[149 155 122 139 144]
149
[150 126 116 127 148 133 149]
150
[148 132 152 125 100]
148
[110 120 120 129 106]
110
[116 102 147 131 121]
116
[128 138 123 104]
128
[123 114 115 102 111]
123
[111 128 147 106]
111
[100 110 118 115 125 108 117]
100
---
129  104  123  114  144  116 → 144, 104

117  128  101  119  110 → 128, 101

111  127  129  135  122  102  131 → 135, 102

157  143  132  145  155 → 157, 132

107  117  114  129  154 → 154, 107

154  123  122  113  156 → 156, 113

147  133  116  107  134  119
145  114  141  109  103  130
146  122  112  142  152  117
→ 152, 103
---
[[114 122 114 120 108 117]
 [117 121 118 126 115 121]
 [152 137 153 144 158 143]] value 114, 143

[[153 128 133 135 122 125]
 [122 126 135 123 128 131]] value 153, 131

[[125 127 135 128 139]
 [102 102 124 106 131]] value 125, 131

[[132 105 130 118 112]
 [119 118 122 123 119]] value 132, 119

[141 148 105 128 123] value 141, 123

[[128 127 130 131 130]
 [115 125 154 138 154]] value 128, 154

[[126 119 150 115]
 [130 108 127 125]] value 126, 125

[119 157 113 153 140 149 150] value 119, 150

[122 147 153 135 136 141 111] value 122, 111
---
123  131  111  154  112  141  152 value 123, 152

 99  126  131  132  133
145  127  133  134  135
value 99, 135

129  112  133  153  129  123
150  140  149  137  157  144
value 129, 144

107  130  106  133  110  138 value 107, 138

142  152  139  131  113 value 142, 113

111  105  147  105
123  142  147  142
value 111, 142

148  153  116  150 value 148, 150

144  116  110  151  115 value 144, 115

113  108  120  123  103 value 113, 103
---
[[ 98 133 104 114 125]
 [128 140 136 134 123]
 [142 151 133 138 127]]
104

[[145 144 142 103]
 [148 149 145 103]
 [123 124 125 132]]
142

[[124 129 125 127 130 141]
 [131 137 132 116 126 126]
 [103 130 134 133 129 127]]
125

[[116 107 114 100 117 126 127]
 [127 127 126 122 116 116 125]
 [133 132 129 130 127 122 127]]
114

[[131 130 129 130 131 128 128]
 [135 143 140 152 140 136 131]
 [137 141 135 141 125 116 126]]
129

[[130 111 138 119 150 108 145]
 [145 139 110 126 117 127 124]
 [125 135 119 121 127 130 138]]
138
---
117,144,149,145,101
118,117,126,122,131
143,134,123,132,137
-> 123

123,120,120,133,125,120
144,124,145,125,139,150
138,124,139,126,135,143
-> 126

125,127,136,136
128,153,122,137
124,142,123,134
-> 142

127,157,146,108,109,134
154,121,130,114,138,116
127,150,140,117,126,129
-> 117

153,122,157,137,135,150
142,124,144,134,145,140
119,120,119,121,140,125
-> 121

155,152,147,142,138,129
131,132,132,134,129,129
119,118,114,118,122,121
-> 118

113,119,148,138,125
145,128,120,108,136
123,110,123,150,130
-> 123

128,120,128,121,122,127
128,143,129,125,120,128
128,149,128,134,133,128
-> 134
---
[135 150 127 154 131 117 121] ans = 154, 117

[151 113 123 124 146 119 123] ans = 151, 113

[[107 140 135 128 152 118]
 [128 138 133 140 111 119]] ans = 152, 107

[140 124 102 122 114] ans = 140, 102

[[125 144 109 158]
 [145 139 125 110]] ans = 158, 109

[[129 124 131 129 153]
 [129 126 131 130 143]] ans = 153, 124

[127 125 128  99 132] ans = 132, 99

[[137 131 110 148 115 129]
 [127 128 117 114 123 103]
 [135 128 106 116 113 119]] ans = 148, 103

[128 104 129 116 135 114 114] ans = 135, 104

[129 129 132 120 155 127 111] ans = 155, 111
---
[152 141 141 144] → 141
[133 141 114 134 147 134 150] → 134
[149 119 125 106 101 115 105] → 115
[132 157 138 134] → 138
[105 127 123 155] → 123
[128 150 123 130 128] → 130
[114 115 120 156 133] → 156
---
Q:
array([[116, 121, 120, 124, 126, 132, 132, 127, 133, 116, 116, 136, 117,
        128, 121, 135],
       [131, 128, 135, 130, 118, 138, 125, 139, 127, 138, 134, 117, 145,
        149, 123, 121],
       [135, 137, 152, 128, 117, 125, 119, 132, 128, 136, 125, 117, 129,
        135, 129, 125],
       [136, 133, 151, 130, 125, 136, 137, 124, 116, 131, 128, 115, 127,
        141, 114, 121],
       [129, 134, 124, 124, 121, 142, 125, 134, 122, 125, 130, 111, 149,
        130, 118, 131],
       [113, 122, 121, 121, 128, 124, 120, 130, 132, 140, 121, 126, 136,
        125, 131, 136]])
A: 116

Q:
array([[125, 115, 113, 135, 142, 119, 150],
       [139, 131, 118, 119, 123, 112, 147],
       [127, 138, 131, 115, 113, 129, 115],
       [131, 122, 108, 122, 132, 111, 155],
       [132, 125, 134, 138, 136, 130, 131],
       [130, 137, 123, 111, 113, 122, 126],
       [127, 138, 146, 126, 118, 142, 101]])
A: 125

Q:
array([[143, 122, 130, 118, 118, 132],
       [156, 110, 142, 120, 115, 133],
       [108, 123, 147, 128, 123, 127],
       [149, 120, 145, 119, 112, 136],
       [106, 133, 117, 134, 139, 108]])
A: 143

Q:
array([[126, 145, 139, 140, 142, 138, 126],
       [129, 143, 136, 142, 141, 149, 123],
       [126, 118, 122, 118, 118, 112, 133],
       [135, 141, 148, 140, 151, 135, 122],
       [135, 117, 125, 125, 125, 132, 124],
       [133, 106, 118, 114, 114, 116, 129]])
A: 126

Q:
array([[122, 129, 117, 106, 116, 146, 120, 145],
       [132, 141, 136, 156, 126, 111, 131, 119],
       [135, 136, 136, 145, 131, 116, 130, 115],
       [108, 117, 131, 121, 134, 117, 149, 131],
       [128, 129, 119, 105, 119, 147, 118, 142],
       [100, 117, 131, 117, 137, 124, 152, 140],
       [144, 129, 137, 113, 114, 137, 117, 111]])
A: 122

Q:
array([[122, 121, 130, 121, 124, 129, 128, 119, 118, 129, 108, 131, 110,
        135, 119, 135],
       [120, 109, 127, 133, 122, 124, 129, 136, 124, 129, 116, 139, 123,
        130, 123, 141],
       [130, 141, 144, 141, 130, 115, 144, 122, 139, 137, 120, 131, 117,
        108, 115, 127],
       [110, 131, 128, 133, 138, 125, 131, 144, 126, 107, 120, 129, 119,
        119, 147, 126],
       [134, 116, 131, 113, 138, 131, 140, 119, 127, 123, 125, 139, 110,
        122, 133, 143],
       [137, 124, 140, 126, 131, 132, 138, 131, 129, 124, 123, 132, 135,
        103, 112, 117],
       [126, 117, 122, 121, 141, 125, 148, 117, 126, 146, 102, 125, 118,
        112, 110, 135],
       [114, 124, 144, 143, 125, 132, 148, 133, 133, 146, 108, 131, 120,
        120, 122, 143],
       [136, 141, 118, 143, 130, 112, 134, 117, 139, 139, 127, 106, 135,
        132, 139, 111],
       [137, 108, 122, 141, 141, 120, 132, 128, 119, 128, 127, 126, 132,
        135, 140, 143],
       [126, 131, 141, 129, 131, 130, 120, 144, 123, 100, 123, 138, 130,
        134, 147, 124]])
A: 122

Q:
array([[118, 139, 138, 113, 118, 145, 143, 124, 130, 141, 141, 111],
       [131, 135, 132, 127, 124, 137, 134, 133, 123, 137, 131, 120],
       [129, 134, 131, 129, 146, 130, 132, 130, 121, 133, 131, 146],
       [138, 127, 125, 137, 119, 130, 130, 135, 137, 129, 125, 117],
       [126, 123, 132, 129, 143, 124, 120, 122, 126, 127, 118, 140],
       [130, 134, 137, 127, 148, 135, 137, 132, 128, 139, 132, 143],
       [122, 128, 138, 122, 141, 129, 125, 126, 128, 130, 128, 139],
       [144, 127, 121, 150, 124, 124, 129, 136, 137, 124, 126, 127]])
A: 118

Q:
array([[135, 116, 130, 138, 117, 132, 119],
       [138, 109, 123, 141, 109, 139, 121],
       [129, 127, 136, 131, 129, 124, 121],
       [136, 112, 124, 138, 115, 138, 119],
       [113, 156, 129, 108, 152, 115, 145],
       [115, 152, 122, 110, 146, 120, 148],
       [137, 110, 134, 141, 117, 134, 110],
       [126, 132, 128, 126, 130, 125, 132],
       [137, 111, 128, 139, 115, 137, 116]])
A: 135

Q:
array([[133, 133, 135, 125, 133, 131, 141, 134, 134],
       [111, 121, 124, 124, 127, 130, 122, 138, 134],
       [123, 135, 122, 119, 122, 135, 127, 143, 116],
       [117, 113, 121, 125, 122, 127, 113, 147, 131],
       [127, 130, 125, 115, 123, 135, 127, 142, 119],
       [111, 136, 121, 112, 126, 136, 142, 136, 121],
       [113, 114, 125, 119, 126, 130, 112, 149, 129],
       [133, 114, 130, 120, 125, 127, 117, 140, 128],
       [125, 120, 135, 112, 132, 130, 111, 151, 115]])
A: 133
---
[[148, 156, 101, 125], [148, 150, 146, 121], [149, 134, 135, 107]] Answer: 148
[[128, 142, 120, 117, 142, 119], [132, 133, 122, 114, 134, 121], [122, 113, 141, 154, 112, 143]] Answer: 128
[[114, 155, 137, 120], [134, 114, 124, 119], [143, 135, 147, 145]] Answer: 114
[[134, 127, 155, 128, 133], [128, 127, 138, 127, 130], [130, 126, 135, 130, 133]] Answer: 134
[[117, 129, 115, 128, 114, 128], [115, 124, 123, 119, 113, 120], [105, 130, 128, 133, 102, 117]] Answer: 117
[[151, 147, 123, 120], [104, 121, 136, 123], [136, 144, 127, 103]] Answer: 151
[[134, 118, 123, 124, 122, 134, 109], [111, 126, 104, 143, 113, 141, 145], [147, 111, 120, 115, 124, 130, 114]] Answer: 134
---
152  121  108  129  100  111
146  105  109  156  113  122
Answer: 156

108  141  142  124   98  143  109 Answer: 98

155  124  133  110  132  126 Answer: 110

126  108  113  144   99 Answer: 113

120  105  148  108 Answer: 105

106  138  113  148  135  128 Answer: 148

137  128  120  100  125  134  141
134  108  133  143  134  106  123
101  128  111  123  106  134  102
Answer: 106

121  126  104  131  154 Answer: 104

109   98   99  123  140  146  120 Answer: 140

121  124  106  129  120  118  125 Answer: 120
